Turns in one plane each, and the order they were made in; the first pair answered
Bik (before => after):
[ -8   3   2 -14   3   7   0   5   8   4   7  -2  -4   2 -13  12  -9  13
   5 -16  13   1  12   3  -3] => [-10  -3   4 -17   2   3  -2   6   6   3  10  -4  -1   5 -16  10  -9  15
   3 -14  14   3  12   5  -1]
[-20   6  13 -12   2  14  -6   5  -3  -4  -8  21  16   4   1  14 -16 -11
   0  -6   1  -2 -12  16  -7] => [-15  -2  19 -11   2   1 -19   5  -3   5  -8  16  11  10  -8   1 -11  -4
  -8  -8   3   6 -11  17   5]
[ -1  15 -12   8 -10   1   8  -5 -11   2  -4   4  -4 -15   8   8   4  -4
  -6   9  -9 -12 -18  -4  -1] => [ -5  13  -8   3  -3   4   2   1 -15 -11   4   3   5 -12  10   4   0  -7
  -3  12 -10  -3 -23   8  -9]
[  0   0  -3  -7   8   5   8   5   3  -5  12 -11   5   5  -5   4  -7  -1
  14  -1   0   7   7   6  -3] => [  1 -10   2  -7   6  -7   0   5   2   0  10 -10   2   7 -13  -4  -3   0
   9  -2   3  11   6   7   6]
rolat (before => after):
[ 15 -11  -4 -10 -18   9  -1  -4   2  -2   2 -21   2   4  12   7  -1  -6
   6   8   0  11   1   3  -9] => [ 16  -4  -4  -5 -21   8  -2  -7   0   0  -5 -17   3   3  18   5   2 -11
   2  11  -4   6  -6   0  -4]
[ -2  -9   1  -3   4  -8   4   9  -6  -4  18  -2   2   3   2  -1  -5   6
   6   4 -10  -3  12  -4  11] => [  8 -11   1   9   1  -7  -4   6 -10  -2  10   2  -1   2   5 -11   3  -2
  -5  10 -15  -7  -2  -3  14]
[ -1   0  -1  -1   6  17   8 -10  -1   5   8  -5  10 -21   8   8  -4   7
   2   0  -9   6   3 -21   4] => [  4 -10   3  -1   6  17   3  -5  -2   0  15  -9   7 -21   3  -1   0   8
   2  -1  -9  10  -3 -18   4]
rofo (before => after):
[-17   2  -7   7  -1   3  10   3  -7 -15   9   5   5  -8   8  -9  -6  -6
   3   4 -12   0  -3   9   0] => [ -4   7   1   4   0   1   9  -9   6   2 -17  12   7   0  -4   5  -5   0
  -9  -1  -2 -15  -4   2  -2]
[ -2  14  13   1   1  -8   9  -1  12  -1   7 -10   6   5   7   9  -5   6
   3   8  -5   2   7  -2   1] => [ 0 13 15  3  2 -9 11 -2 12  7  7 -8  4  5  6  9 -3  6  4  8 -5  1  8 -1
  2]
[ 19  -6  11  12  15   9 -13   2   7  -1  -4  -5   8   0  -3  -3   1  -2
  -8   0  -9   1 -15   4 -13] => [ 15  -9   6  18   4  -2 -13   3   4   6   0 -10   0  -4  -5 -11   7   0
  -7   3 -12  12 -10  -3   1]
[ -2  -5   2   2 -13   4   2   8  13   6  -8  10 -12   1  -3  10 -11  -8
 -13   6  -9  -9   0   5   3] => [ -9  -6   3   6 -13   7   3  13   7  -2   4   6 -15  -4   1   2 -11  -9
  -9  11 -15   1   4  12   4]
Now pairs of rows:
Each pair is 2 to 3 turns apart.
[-10 -11  -7  -6  -7 -13  -3 -15   1  15   0  -7  -2  11  -4   0  -3   7
   7   7  -1  -4  24  -8  12] => [-11 -11  -3 -10   5   8  -4  -2  -9 -11  13  -3  13  11  12  -6  -3 -10
   9  15 -12  -1   2  10  -8] : rolat rolat rofo
[  1   4 -14   3   8  10   9  -4   0 -11  16  -2   6  -2   5  11  -3  -7
   9  -2   3   0   1  -3  -8] => [  3  -1 -17  13   4   3   8   0  -3  -8  19  -6  -2  -3   6   3   2  -7
  11   0   1   4   7  -6   0] : rofo rofo
[ 19 -10  13  -5   0   4 -12  12   2  -5  -5 -10   1  17 -18 -11  -2  -5
  -4   0   7  -2 -11   0  -4] => [ 20   0   0   6 -14   0  -2   2   4   8 -10 -13 -14   9 -11  -4   3   0
  -1   0   6 -12   2 -18   9] : rofo Bik
[-25   2  -8 -17  -6   2   6   6   1  -6  15  -4   1  -5   4  11  -9   2
  17  -7  10  19  20  19  10] => [-18  -4  -7  -8 -14 -16   1  -3   2  11   6  -7  -8  -4  -4   8  -1   6
   7  -7  12  15  22   9  27] : Bik Bik
[  3 -16   3   5   4  -5  -7  20  -7 -17   9   0  16  -4  -7 -18   0 -10
  -8   0  -8  -2  -9   8   4] => [ 14  -2   6   5   0  -3  -3   2   3   5 -20  13  18   1 -13  -1   0  -9
 -16  -7  -1 -25  -8  -4   0] : rofo Bik
[  2 -14   3   6  -3  -1 -10   9   2  -4   5  -3  -9   3  -2 -10   8   3
  -3  -1  -4   7 -20   5   3] => [ -5  -5  -1   1  -4  -3   1   3  10   6   7 -13 -14   5  -6   2   0  16
   9 -11   3   1   2  -6   6] : Bik rolat rolat
[  4   4 -13   0 -11   1   8  -3   5   8  -9   0 -12  -6   8   6  17   0
 -12  11   7 -13  -6  -9   9] => [ -6   5 -13 -14   0  13  14   7   4 -15  16 -11  -4  -7  11  11   2   4
   6   9   5   0   2   3 -10] : Bik rolat
[ 16   3  -4  10  -5  -5   2 -14  -8   4  -5   0  -9   8  -6  -7   7  13
  -8  -3   1  -5   0 -15   0] => [ 13  -7   6  -1   6   0  -5  -2 -11 -11   4   0   1  12  -6 -19   6   7
  -7  -1  -1   6  -6   3 -10] : Bik Bik Bik
[  2  -2  -3  16 -22  -5   5   1  -8   7  -8  -3  -1  -8  17 -11  13  -3
  -6   2 -10   1 -13 -11  10] => [ -4  17 -10  -2  -9  10  19  -7   5   6 -12  -3  11   0  12  15  -5   5
   6 -14   2  -9   5 -11  -8] : Bik rolat rofo
[-12  -4   2  -3   7   5  -8  10 -12 -16  22   2   3   7   1  -5   0  -6
   7   4  -5   9 -10  14  -8] => [-19  14 -13   8  -8   4   4  -5  -9  10 -10  16  -2   4  11  12   3 -10
  -3   4  -4 -16  -3  -2   3] : Bik rolat Bik
[ 13  -9  16 -16   3 -14   0  -6   4   4   0  -8  -9   4 -14 -14  -6   3
  -1   3  -5   9   5  -6  14] => [  3  11   6 -19   7  15  12  -4  -1  -8  -8   5   4  -3   7   6 -12  -8
  -1   8 -17  -4  -3   0 -11] : rolat Bik Bik
[  1   4   0  11 -10  -9  -4 -12   8  21 -11   6 -11   0   0   5   3   8
 -10  -4   2  -5   8 -13   9] => [-10   9 -14  13 -11   1  10  -7   0   9   6  -1 -12 -10  14   6  -2  -1
   5   3  -4  -1  17 -12   4] : Bik rofo
[-15   1  -9  -1   1   9  -4 -17 -10   1  -9  15   8  -8  11  16   7  -6
   3   7  -1 -13  -2   8  -3] => [-18  -3  -2 -10   6  10  -8  -9 -13  -9   4  11  11  -5   5  12   5  -2
   7   6   2   6   1  18  -4] : Bik rolat
[  4 -12   7   0   0 -15  -3  -2   5  11  -1  -5  -6   6  -7  -1   2  13
   9   3   6   7   8  -7   8] => [  6   6  -7   9  -3   1  11  -7   0   9 -14   4  -4   2   7  11  -2   1
   7   4   0 -11   3 -14   0] : rolat Bik
[-19  12  -7   1  -5   4   9  -4 -10  -2  -5   8  -5  -2   8  13  -7  -7
   4  11   1  -9   3   6  10] => [-12  -8   6   0  -1 -12  -7   2  -8   2  -1   2 -10   4  -2 -11  -1   0
  -3   9   6   7  -5  10  22] : Bik rolat Bik
[-11  11  -1  -8   0   6  -4   6  -5  -3 -15  16  10  -4   7  11   1 -27
 -11   2  -8  -7 -26  17 -12] => [-16   2  -7  -6  -4   2  -5  16 -17 -12  -1   9   7  -8  11   0   1 -26
  -6   4 -12  -2 -20  17  -8] : rofo rofo
[  0  -8   2 -11  10  -2  -9   3   2  -2   2  -2   1  10  -7  -3  -3   6
   1  -1  10  11   5  10  -5] => [  3   7  -7   0   4   8   0  -6   4   0 -13   6   4   7   4   9  -1  -7
  -7   7   0  -8  -6  -2  -8] : rolat Bik Bik
[  0  -7   9 -12  14  -5 -16   6   4  -2   9  -4   3   6 -17  -7  -4   2
   0  -4   5  10  -4  16  -1] => [  4   3   3  -2   4  -8 -19  -5   2  15 -14  10   0   3 -12  -1   3  -5
 -18   1   5  -7 -10   4   8] : rofo rolat
[  4  -6  10  -1   1  12 -18   5  -4  -5  13  -4  -6   0  -6 -16   7   5
   7 -12  -6  22   5   6  -7] => [  9   5   2  13 -15   5 -13  -7   0  21 -12   6 -13  -3  -4  -5  11   4
  -3 -11  -6   3   7 -11   6] : Bik rolat
[ 14  -5  11  -8  15   5 -12  -3  22   1 -10  -5   9   3 -15  -5  -4   4
   1 -16   2   3   2   5  -2] => [ 12  -9   9 -12  18   8  -8   5  15 -10   5  -9   8   0 -10  -9  -6   4
   7 -11  -2   9  -2  10  -6] : rofo rofo
[ -1 -23  19  -3  12  -4 -11  13   3 -16  13  -6  -1   8  -6 -16   6   4
   1   4   3  13  -9  15   1] => [-14 -15  -2  12  -1 -14  -4  10  -9  -7   8  -3 -12  -7   6 -18  10  -4
   2  14  -3  13   1   4  24] : rofo rolat rofo
[-10  -2 -12 -15 -14 -16  -3 -13  -1  13  14   5 -12  -9 -14 -13   5   7
  13   3  -8  -3   6  12  31] => [-15  13 -20 -18 -11   4  14 -12  -1  -4  22   7  -3 -17  -1   0  -3   2
  22   1 -13  -9  10  12  10] : Bik Bik
[-18  -5   4   0  -8 -10  -6   9 -15  -8  15  -3   1   4   4 -17   0  -1
  -2  10  -2  17   7   9  18] => [-12   4   2   5 -12 -13 -10  -1 -13   9 -15  13   3   5   3  -5   7  -9
 -18   9   1  -3  -4  -1  21] : rolat rofo rofo
[  6   3   0 -12   3  -1 -20  14  11  -7   6   1   8  12 -14  12  -5   4
  11  -2   4   6   1  15  -8] => [ 16  -4  -3   7  -8 -11 -29  14   2   2   0   6   2   7 -10  -2   8  -4
  -1   7  -2   6 -14   8   9] : rolat rofo
[ -3   1 -13  11 -12   8   6  -7   0   4  -9   5 -10 -12  13   9   3 -11
   1   4  -2  -3  -1  -9   0] => [ -5  -5   3  -9   5  11   0   1   7  -7   8  -3   1  -2  -2   5  -9  -3
  10  -5   2   9   1   5 -18] : rolat rofo Bik
[ 23  -6  10   4   5 -10  -1  -7  13   3   8 -19  -5   8 -15  -1  -2  24
   9 -13   8   7  -1 -10  -5] => [ 31  -4   8  12   5   8  -2  -3   9  -6   3 -11   2   2  -1  -5   6   8
   2  -5  -2  -1 -22  -9 -17] : Bik Bik rolat
[-12  -1 -13  10  -8   0   8   2   3   4   9   2  -6 -12   8  11  -2  -2
   2   5   0   0  13  -7  13] => [ -8   3 -11   8  -9   2   7  -2   6  14  -3   5  -5  -6   6  14  -2   1
  -2  -1   4  -8  13 -10  13] : rofo rofo
[-11   7  -5   0   6  14  -7 -11  -4  -8   4   1  13   1   7   6 -11  -8
  20  -7   6   8   6   5  -7] => [ -9  -9   1   4   0  -4 -21  -7  -8   0   6   0   6   4  -6 -13  -4  -2
  13  -7   6  20   2   6  10] : Bik rofo rofo
[ -7  -1   6   5 -15 -15 -16  -5 -12   7  -8  17  -7  -3 -14  -7   4  -4
 -10   3   4  11  -2   9  16] => [-13  18 -14  10 -17   0   2  -8 -10   5 -10  22  -8 -13   2  10  -1 -10
   5   3   2  -4   6  -2   9] : Bik Bik rofo
[ -6  12 -21  -2   2  -5  15  -5  -2  -3   7   1  -1  -7   3   6  -9   0
  13  -5   2  -3  21 -24  16] => [ -9  -9  -3 -11  12 -10  -2   8  -9 -17  20  -3   7   2  -4 -15  -6  -5
  11  -1   0  22  13  -1  16] : Bik Bik
[-24 -10   8 -17  16  -7  -8  11  -7  -7   1  12   3  12  -1   2  -2  -2
  -1   6  -8  10  -3  26   0] => [-17  -4  11 -16  19  -3  -9   3   0   3 -16  16   4  16  -6  12  -1   2
 -11   2  -3  -1  -7  16  -4] : rofo rofo rofo
[-20  10   6  -6   3  10   3   1   2  -8  -5  12  15   6  -5  10 -10  -7
  -1   5  -2  -6  -2  15 -22] => [  2 -10  18   6  -4 -10 -18   1   5   3 -13  10   4   5 -13 -10   5  -5
 -18   7   1   0 -18  13  -1] : rolat rolat Bik
[-18   6  -8  -8  -4  -1  13  -1  -3   2  10  -6 -11  -7  -5   8 -13   8
  26  -5  -1   9  28   0   5] => [ 19 -18  14   8  -5 -15 -11  -2   2  13  -6  -6 -18  -1 -17 -19   9   7
   1  -2  -5  10  -6  -7  16] : rolat rofo rofo
[ 11   4  10 -12  14  10   1   0  12   1   0   4  10   9  -2   6  -2   7
  -1  -7   4  -4   1   0 -13] => [ 14  -2   7   0   8   9  -2   8  -1  -7   5   6  10   2   9  -9   8  -8
  -4   5  -7  -1 -17   2  -8] : rofo rofo rolat
[ -2   8  -4   0  -2   7  15   3   1 -13  16  -5  -1  -2   7   3 -12   8
  17  -6  -2   1   9  -8 -12] => [ 14   9   1   3  -2  10   7  -8  12   3  -7   3  -1   5   1   9  -4   7
   0 -10   1 -14  -4 -12 -15] : rolat rofo rolat
[-26  18  -9  -6  -1   7   7   6  -8  -9   9  10  13   3  17  12 -10  -7
  10   2  -7   6  11   5  -7] => [-22  23  -4  -6   4   9   5   1  -1  -1  -3  15  17  11  11  19 -11  -5
   4  -3  -2   0   8   5  -9] : rofo Bik
[-15  -1   6  -9   6   1  -1   7  -8  -6   7   3   5   2   1  -3  -8   0
   5  -5  -2   7   3  13   1] => [-12   7   1  -3   0   6   1   1 -10  -3  -8   8   8   2   6   2  -3  -8
  -4   3  -4  -4  -4  10   1] : rolat rolat
